The same turns and mirrors carry the whole set onto itself, and each row onto the other rows of its family. Which rows share a family with each named row? Give them in list order.
These 15 rows form 5 families of 3 rows each.
q_235: [13 14 35 17  4  4 -6 -3 -7]
q_252: [  5   6  25  16  11  15  10 -15  18]
q_592: [  4   5  -8 -33  12 -17 -24  21   2]
q_814: [ -1  11 -20 -31  -1 -15 -14  23  13]
q_986: [ -3 -13 -39  -4   5  19  14  -2 -19]
q_843: [ -2   1 -24 -36  12  20   8   5  -9]
q_211: [ -1 -16 -28  31   4 -13 -12   5 -18]
q_13: [ 15   2  13 -27  -7 -23 -22   8  -2]
q_607: [  4 -27 -20  20  -7 -16   2 -16   5]
q_577: [ 13 -17  -6  25 -13 -23 -12  -5 -18]
q_864: [-3 31 13 15 15 20  4 13 12]
q_107: [  8  -6   3 -36   0 -16  -7  -4  23]
q_602: [ -4  -5 -35  34  -4  -8   0   9  -5]
q_993: [ 1 23 23 19 26 20 -4  9 -3]
q_82: [ -4   8 -11  -6  17  37  19  -1 -14]

Same family as q_13: q_235, q_577
Same family as q_864: q_814, q_602
Same family as q_607: q_252, q_107

The same turns and mirrors carry the whole set onto itself, and each row onto the other rows of its family. Which rows share a family with each named row? Give them in list order.
These 15 rows form 5 families of 3 rows each.
q_244: [ -1 -26  10 -40  17  18  27  20]
q_681: [-27   5  26 -19 -19 -12  -2  21]
q_891: [-14   2 -12 -32  15   5 -26  35]
q_369: [-42  -5 -12 -56 -14  -9 -19  -3]
q_47: [-31  -7   8 -45 -25  13  16 -19]
q_679: [-12  -8 -26 -51  12  30  -7   2]
q_527: [-12 -31 -10 -61  16  17  20   3]
q_91: [ -8 -22 -38 -49   2  13 -13  -2]
q_702: [-40 -25   0 -26 -24 -23 -14  17]
q_685: [ -3   2  16 -16   2  25  14  20]
q_255: [-17 -28  15 -50  -3   8  34  -1]
q_521: [  9 -12   5  -7   0  13   6  28]
q_258: [-32 -28 -21 -33  -5 -14 -27  25]
q_648: [-25 -21   0 -13  -7 -15 -17  39]
q_822: [-22 -18   6 -31 -35  -3  16 -14]

Same family as q_685: q_47, q_679
Same family as q_244: q_527, q_255
Same family as q_258: q_702, q_648

The same turns and mirrors carry the whole set onto itself, and each row onto the other rows of its family. Which rows share a family with each named row? Give them in list order.
These 30 rows form 5 families of 6 rows each.
q_405: [ 24 -16  18   8 -18 -24  20  19  19   3   0]
q_547: [-10   8 -18 -29  25  -7   9  16  -3  24  -1]
q_691: [-11  -8 -19   4  -3  -3  18   1  32 -30  10]
q_939: [-10  -2  -3   8 -26 -22 -20 -21 -12   6   6]
q_79: [-26  13 -14 -28  17  -6  -8  13   1  13  -9]
q_93: [ 17  17   7   6 -11 -30  -5 -18 -12  -8 -11]
q_557: [ -4 -20  24  -4   6   8   9 -15 -19  12 -31]
q_273: [ 30  -6  25   0   1 -20   2  22   9   5  -9]
q_522: [  5 -36  28 -11  11  17   9 -16 -16   6 -18]
q_347: [ -2 -10   3  19  -1  -2  20  -1  35 -25  11]
q_212: [-14 -24  11 -26  12  13   6 -22 -18  13 -22]
q_127: [-19   6 -15   3   2   1  21 -10  36 -17  11]
q_62: [ 20 -23  33   6  -5 -17   9  26   7   4  13]
q_225: [  0 -36  10 -23   5   6  14 -29 -12   6   0]
q_246: [-23  -4 -15 -27  24   3   9  29 -14   7  -2]
q_704: [ -2  22  -7  12 -11 -20 -14 -27  -6   2  -6]
q_24: [  8   0   6  -2 -17 -21 -20 -25 -21   6 -13]
q_450: [-41  -2 -13 -20  12 -14  -1  24  -5   6   4]
q_610: [  3  -4 -13   8   8  -7  26 -13  38 -16   4]
q_445: [-35  -4  -6 -23  27  -5  -7  11 -11  -2 -17]
q_74: [-23 -31  27 -18  -1  18   9  -7 -11   2 -18]
q_174: [  9  -5 -15  16   6  26   5  26 -19  -8   8]
q_333: [ -1 -35 -21  22  -4   3  12  16 -17 -10  23]
q_897: [  3 -30  -8  10  -8  25   3  27 -21  -6   9]
q_28: [-13   5   6  17   5  20  15  -5  37 -21  -1]
q_360: [ -2  20  -1   1 -19  -1 -18 -17 -16  -2 -20]
q_734: [  2 -16  38   5  -5 -19 -10  23  19  -2   8]
q_951: [-17 -31 -22  13  -2  18   2  33 -10  -1   0]
q_970: [ 15  -7  32   8  -8 -34  -8  12  20   3   0]
q_813: [ -8 -12 -24  20   2  17  12  32  -7 -10  13]

Same family as q_127: q_79, q_522, q_62, q_704, q_897
Same family as q_74: q_273, q_450, q_610, q_333, q_360
Same family as q_405: q_691, q_93, q_557, q_445, q_951

The same turns and mirrors carry the whole set onto itself, and each row onto the other rows of its family. Which rows share a family with each named row? Give them in list order.
These 32 rows form 4 families of 8 rows each.
q_349: [-14  -9   2 -10  11   2 -17  -1  -3  15  37  12 -66  -7 -12 -12  -2 -10
  26 -17   9  -7  -6   4  -2  22 -12  -7  27  13   7  21  14]
q_556: [  2  -1  -8  11   4 -19  -4 -34   1  26 -11   9   9 -21  13 -12  42 -18
 -17  20  -1  40  -1  -5  37   7  -3   1   3   7 -36  24 -10]
q_562: [ -4 -20 -30  19   0  -9 -23 -29   2  19  22 -21 -42  -5 -13   9  21  22
 -13   2  16  -1 -41  30  12 -10  19 -21  17  -1  21   2   3]
q_928: [  1  58   4  11   7 -20 -26 -22   2   6  10 -12  -4  17 -18  21   3 -13
   6 -13   4  15  -7   1  29   9 -11  15 -15 -53  11  12 -10]
q_618: [-33  -1 -13  27   7   1 -33 -47 -17  12  31 -20 -11   9 -11 -15  31 -24
 -21  25   7  44   9   6  -3   7   6  27  -2 -34   7  29  -2]
q_381: [  4 -18   3  -1  16   7  -8  -2  -4   8  21  16 -76 -13  -3 -11   2 -11
  11 -17  -5  -3  -1  -3   7  14 -15   3  25  13   6  18   1]
q_224: [-10  16 -22  15   7  -2 -33  -3  16   8   2  30  -9 -10  -8   5  -5  14
 -12   7  -6 -20  -5 -16 -28 -16  29 -12 -19 -30 -26   7   6]
q_98: [-19 -13  28   1   7 -11 -12   0 -25  10  10  24 -10 -22 -29  29  35 -17
   3  -3   3 -14 -25   0 -28  19   4 -15 -10  -1 -29  27 -11]
q_825: [-27   4 -10  12  11   7 -26 -30 -20  27  36 -31  -7   3 -17  -5  41 -28
 -15  20  11  59   8   5  -6  15   3  13   0 -26   7  18   7]
q_297: [ 10  61   1  11   1 -20 -31 -14   0   4  17  -9  -9  20 -17  29   5 -18
  10  -6  -3  27 -17  -2  23   1  -9   2 -11 -47  13  11 -10]
q_956: [ 20  34  25  -1  24 -36 -26 -15  -6  13  -5   0 -10  33  -9 -17  -4 -21
 -14   5  16   8  17   4   7   4  -4   4  10  16   4 -16 -22]
q_170: [  2 -17   1  -6  12   7 -14  -5  -5   5  22  24 -67 -14  -5 -17   4  -4
  22 -25   1   5  -9 -15   1  17 -10  -6  23  13  18  12  -3]
q_92: [ -1 -16 -38  10   8  -9 -33 -36  -4  16  20 -19 -51  -7 -13  23   7  20
 -16  -5  16   2 -28  17   9  -4  24 -25  25 -16  20   5  -5]
q_576: [ -2  11 -11  12   6   4 -23  -8   7  10  -4  29  -5 -17   8  12  10  12
 -21   5 -13 -18 -18 -13 -28 -19  31 -18 -14 -40 -15   8   4]
q_629: [-27  -1 -18  21   1   0 -32 -44 -16  18  28 -23  -8   6 -15  -8  31 -10
 -20  26  13  51  19  -5 -16   4  -3  19   4 -32   8  30   8]
q_312: [-26 -22  34  12  10 -15 -15  -9 -24  22   2   9 -12 -24 -20  25  48 -18
   9  -8   7 -13 -25   0 -22   0   7  -4 -13   0 -23  20 -19]
q_136: [-27  -1 -12  25   5   5 -31 -34 -16  15  30 -21 -10  17 -21 -19  36 -19
  -8  19  12  56   0   5 -11   7   3  24   4 -17  17  24  17]
q_922: [  4  31  26   1  23 -33 -28 -19 -12  10  -3  -4   0  27  -2 -19 -20 -12
  -6   8  10  13  11   5   8  -6   4   5  27  20  14 -16 -10]
q_770: [  3  62   4   4  24 -15 -35 -21  -8   9  19  -4  -9  12 -13  31  -3 -12
  15   3   0  28  -1  -2  15  15 -23   3 -15 -42   4  13  -4]
q_327: [  5  56  -4  11   9 -29 -31 -21  -5  -3  12  -1  -6   5 -22  32   2 -16
   8 -10   7  24 -12 -19  21  12 -21   6 -20 -43  -2  12  -5]
q_53: [  0  -7 -10  -2   0 -19   3 -36  -1  17 -13   9   5 -12   5 -22  33 -26
  -3  33  -4  41  -3   7  27  10  -8   2  19   6 -32  31 -13]
q_516: [-18  16 -17  12   6   5 -40   2  11  17  11  26   2 -10 -10  11  15  16
 -10   2 -20 -19 -14 -13 -23 -23  32 -10  -4 -30 -22  13  10]
q_412: [-12  22 -12  18   4  10 -27  -1  19  10   8  15  -7 -10  -8   6  18  22
  -4  11 -16 -14 -11  -7 -33 -25  30  -8 -12 -36 -24  13   8]
q_484: [ -4   0  -7   8  -4 -25   6 -41   9  14 -15  -4   6  -9   9 -25  47 -31
 -24  17   1  35  -7  -1  27  12   4  -4  13   6 -25  21  -4]
q_862: [-29 -17  32   4  11 -19  -9 -12 -11  15  -3  16  -2 -16 -28  22  31 -20
  18 -11   4 -13 -21   1 -33   3   7 -16   4   2 -27  21 -24]
q_841: [-16 -16  29   4  12 -11 -15 -16 -17   9  -1  19  -1 -26 -30  19  40 -19
  21  -5   4 -19 -26 -13 -32  -4   4 -14  -1   7 -17  20 -15]
q_603: [  2   3  -9  10   2 -19  -2 -42   8  28  -8   8   1 -17   0 -27  35 -27
  -9  31   4  42  -2  10  21  16 -12   1  10   8 -35  18 -19]
q_988: [ -9 -14 -36  13  11 -12 -24 -26 -17  19  28 -14 -43  -8 -13  14  10  34
 -12  -1  11  -3 -33  12  15  -7  19 -24  32 -14  21   9   1]
q_421: [ -9 -13   4  -3  18   6 -19  -2  -2   9  21  26 -65 -17  -4 -13 -17 -13
  28 -19   5  -1  -3   2   4  16 -12   5  27  -4  10  10   6]
q_767: [ 14  34  38   0  15 -34 -31 -14  -7  11  -3  -9  -6  30   0 -16  -6 -13
 -18  -6  11   6  12  -9   6   2  -7   3  20  22   0  -6 -20]
q_518: [ -9 -15 -29   7   6  -8 -24 -41   2  25  17 -19 -46  -6   7   4  10  20
  -5  -2  13  -8 -32  18   1 -19  20 -26  25  -9  29   3   7]
q_206: [ 10  40  24   5  22 -39 -25 -31  -4  -3 -15   3  -8  34   5 -18 -15 -10
 -16   8   2   6  10  -1   6   6  -3   2  18  16   9  -1  -5]

Same family as q_297: q_381, q_92, q_629, q_53, q_412, q_862, q_767
Same family as q_170: q_928, q_618, q_956, q_516, q_841, q_603, q_988
Same family as q_484: q_349, q_98, q_825, q_576, q_770, q_518, q_206

The same turns and mirrors carry the whole set onto itself, and each row onto the other rows of its family. Which rows share a family with each named row? Give them in list order.
These 18 rows form 6 families of 3 rows each.
q_256: [ 11 -22  38  -1  15  -6  13  44 -12  24   7  -2  19   8 -15  30 -27  -1
  13   2   7   5   6   0   3 -10 -10  -5  13   8  19  22 -30  -6  -2  -1
   1]
q_555: [-14  12 -15  11  -9  -9 -31  -7  20  -7 -24 -19 -13   1  -7  -2  26  -4
  -5  11   7 -32  -9 -10  14 -13  -5  27 -12   6   0  20   2   0  49  14
 -11]
q_788: [  6   8 -46  13   7  -5 -20 -29  13  -3  -2 -24 -22  18  -9 -15  13  -1
 -20  -4   3 -17 -12  -4   0 -15 -18  25  -1   7   7   2   3  -1  39  17
 -13]
q_344: [-22   3 -23  23 -17   0 -15  -8  20 -13 -15 -14 -19 -17  -1   0   5  -7
 -10   5  16 -32  -2 -10  18 -21 -24  24 -15 -16   6 -28   8  -3  20  19
  -9]
q_42: [ 10 -15  14 -17   7   5  -7 -28   8 -22  33   6 -17  -6  31   3  -7  16
  -1  -9 -15  29  20  20  10  12   6 -18   7 -14 -17   2  23  -3 -18  17
  16]
q_169: [-22 -18   7  12  -5  -4  10  46 -14  28   6   7  17  -5 -14  36 -15  -1
  21  14  18  -1 -15   5  10 -12 -16   1   5   7  11 -16 -36   5 -17  -4
  -6]
q_96: [ -3   1  18   2  -2  14   1  50 -35  14   8   7  26  11 -18  40 -14   5
   4  -3   8   1 -27  10   2  -1 -18   5   9  -6  21  12  -6   5 -10 -22
  -6]
q_378: [ -7   4 -18  -2 -12  12 -30  -1   0 -20 -29   3   1  17   2  -3  22   2
 -19   3  17 -30   1 -23  16 -20 -17  32 -22 -22 -10   7   9  -4  27  10
 -12]
q_670: [-27  -2  21  -9 -16  14  -3 -18  26 -16  20  17   9 -11  24   6  -2   0
   1  -1  -3  34  12  19   4  11   3 -11  -5  -6 -26 -30   6   8 -27  17
  18]
q_852: [ -6 -10  22   5   4  -9  10  54 -30  11  10  -8  19  10 -25  23  -6   0
  15  11  19  -1 -15   7  -2   8 -11  -3  30  23  14  18  -9  18 -22  -8
  12]
q_790: [ 11  25  18 -31  20 -21 -13 -23  10   0  25  21   5  -1   8  -3  12  -4
 -22  -8 -19   4  -6  16  17  24  39 -15  16  10  -9 -13  27  -4 -25   5
   8]
q_802: [-10  10  36  -8  -1  20 -17 -13   9 -11  24  17   1   8  33  12  17  24
 -22  -1 -17  35  17  11  15  11   5   2   2  -9 -26 -12  11   7 -29 -10
  -3]
q_181: [ 12  -3 -18  12  -3 -40 -11 -20   9   0 -11   3   6  19  -6   3  28   2
 -49   0  -5 -46   0 -17   6   4   6  20  11   2   1  -4  10 -10  22  11
  -4]
q_427: [ 17  -7 -28  16   6   0 -27 -14   7   2 -28 -18 -25   4  -4   5   4  -4
 -20   4   0 -27  13   0  37 -13 -19  25 -10  -2   7   5   0 -15  38  18
 -10]
q_705: [-11   9  23   0 -11  -2 -14 -25   7 -19  11  11 -15  -3  23   8   7  20
 -26   8 -20  29  15  21   2  26  20 -20   2  -4 -28  -4  14  23 -14   7
  24]
q_927: [ 12 -12   5   5  21 -15  11  37 -16  27   8   1   7  19 -22   9 -32   4
  -4  25  16  11 -11  -6 -19  -4  -5  11  20  25  17   6 -33   6  -7 -17
   4]
q_508: [  9  -6   5 -18   0 -47  12  27 -11  23  15  17  29   9 -26  24 -18  -7
 -10  12   9  -2 -26 -11   7  20  14  -7  11   0  13  23  -8   3   5 -24
  -9]
q_558: [ -5  10  15 -25   5   7 -10 -39   9  -2  32  10 -13   5  16 -11 -14  17
  -8  -6  -9  29   6   4 -24  11  24 -22   5  -3 -19   3   4   4 -16   9
  23]

Same family as q_790: q_181, q_508
Same family as q_788: q_927, q_558
Same family as q_256: q_42, q_427
Same family as q_802: q_96, q_378

